128 stands for zero in the data rows.
Here are some points:
[140 109 152 140 104 104 132 152 128 104 116 116 140 138 133 128  89 108
 181  79 124 140 164 131]
[140 113 128 140 104 137 142 140 152 104  92 104 138  98 141 123 103 142
 133  56 164 104  92 118]
[140 108 152 152  92  77 127 140 116 104 140 140 147 166 142 141 118 126
 163 122 114 164 152 140]
[ 92 233 164 164 104 143 151 104 140 128 128 116 126 129 140 138 138 143
 124 110 124 104 140 143]
[ 92 129  92 128 104 179  33 152  92 104 164  92 139 142 149 114 120 108
 123 138 167 116 128 134]
[ 92 129  92 116 116 167  36 116  92  92 164  92  85 141 180  94 133 107
 125 128 106 152 128 102]
[164 148 152 116 116 133 149 116  92  92  92  92 167 131 122 104 157 169
 134 146  92 128 128 149]
[164 183 152 104 104 118 119 116 104 152 140 164  82 126 149 137 107  85
  79  49 148  92 152 130]
[128 113 104 116 116 134 149  92 116 164 128  92  92 166 116  95  66 181
 102  96 109 104 164 108]
[ 92 127 104 104 140 115 116  92 128  92 140 164 113 120 147 158 173 151
 162 112 142 164 164  80]
[116 110 116 152 152 156 168 128  92 128 164 164 120 139 127 112 148 114
 137 122 148 128 128 146]
[140 115 128 128 116 134 135 164 152 140 116 104  96  86 127 165 116  94
 138 152 104 164 140 154]
[164 141 140 104  92 146 149 152 164 128 164 140 133 112 131 123 126 120
 130 117 128  92 104 166]
16 more points follow, each with its number after it:
[ 92 125 164 164  92  90 108 116 104 140 152  92 100  34  63  86 178 144
 142 110 136 104 164 128] 0
[128 114 128 128 140 136 138 164 152 152 116  92  83 109 142 177 138 130
 102 138  91 152 152 127] 1
[116 111 116 140 140 146 164 128  92 128 152 152 110 133 131 134 148 108
 153 155 150  92 104 167] 2
[116 126 116 152  92 183  75 164 104 164 104 164 187 131  86 182 133 148
 140 130 123 104 128 128] 3
[128 108 164 164  92  53 116 128 104 140 164 152 143 176 154 144 128 135
  94 160 119 140  92 133] 4
[104 124 104 116 128 128 109  92 140  92 140 152  99 126 115 124 106 157
 121 132 113 128 104 145] 5
[152 134 140 152 152 123 104 140 164 164 104 164  81 148 145  74 157 136
 207 159  79 140  92 120] 6
[164 139 140 164 164 126 109 104 164 116 164 104 165 103 141 149  84 151
 110 102 133 116 152 106] 7
[164 183 152 116 140 114 131 104  92 116  92 104 126 131 106 121 116 136
 108 174 150 164 104 118] 8
[140 106 152 164  92  68 128 140 116 104 140 140 146 165 149 138 108 126
 143 109 112 116 116 156] 9
[ 92 126  92  92 140 107 120  92 128 164 128 128 161 104 139 138 156  90
 158 132 123 152 104 111] 10
[116 109 164 104 152 136 124 128 128 152 128 128 123 118 122 137 136 156
 117 131 135 152 140  96] 11
[104 122  92 104 128 115 129  92 128 164 128  92 148 118 136 111 109 103
 111 131  70 128  92 176] 12
[164 143 152 164 164 118  98 104 164 152 152 104 134 128 140 136 117 161
 174 134 169 104 104 148] 13
[ 92 231 164 164 116 144 150 104 140 140 116 128 135 142 141 140 120 120
 114 135 135 104 152 164] 14
[ 92 140  92  92 164  90 123 164 116 152 152 128 133 128 125 141 149 155
 123 100 115 116 104 156] 15
Which of these numbered points is nearest to each point below, looking only along the 7 directions in which the first points spread most? Its number follows each.
[116 121 104 140 104 150 101 128 140 116 104 152 126 139  96 122  82 132
 140 147  87 152  92 157] > 12
[128 112 116 140 140 140 155 116 116 152 128 116 102 145 130 147 126 140
 147 141 137 152 140 106] > 11
[152 120 116 152 164 143 146 128 104 104 152 152 144 103 158 124 126 111
 110 149 104  92 140  98] > 15
[164 156 152 140 140 122  98 140 104 164  92 164  83 108 183  82 140 155
 100 122 158 164 140 148] > 0
[152 125 128 116  92 146 147 152 164 116 152 140 147 104 145 105 142 170
 121 168 163 164 164 160] > 6
[128 108 152 164  92  61 115 140 104 140 152 140 144 163 143 144 134 131
  91 164 139 128  92 117] > 4
[140 119 116 164 164 147 152 128  92 104 164 152 168 102 134 125 113 125
  76 115  70 164 140  92] > 11
[140 112 140 140 104 117 132 152 140 104 104 116 134 123 129 131  94  87
 187 126 129 164 164 117] > 9
[104 126  92  92 140 108 117  92 128 164 140 140 162 108 158 141 160  96
 138 120 130 164 164 113] > 10
[128 111 116 152 164 154 168 128  92 116 164 164 142 116 121 112 127 111
 117 120 108 128  92 149] > 2
[140 126 128 152 104 170  84 164 116 164  92 164 170 130  93 161 143 156
 139 114  99 164 152  81] > 0
[152 123 128 128 104 136 147 140 128  92  92 116 149 120 157 117 134 125
 126  92 117  92  92 133] > 13
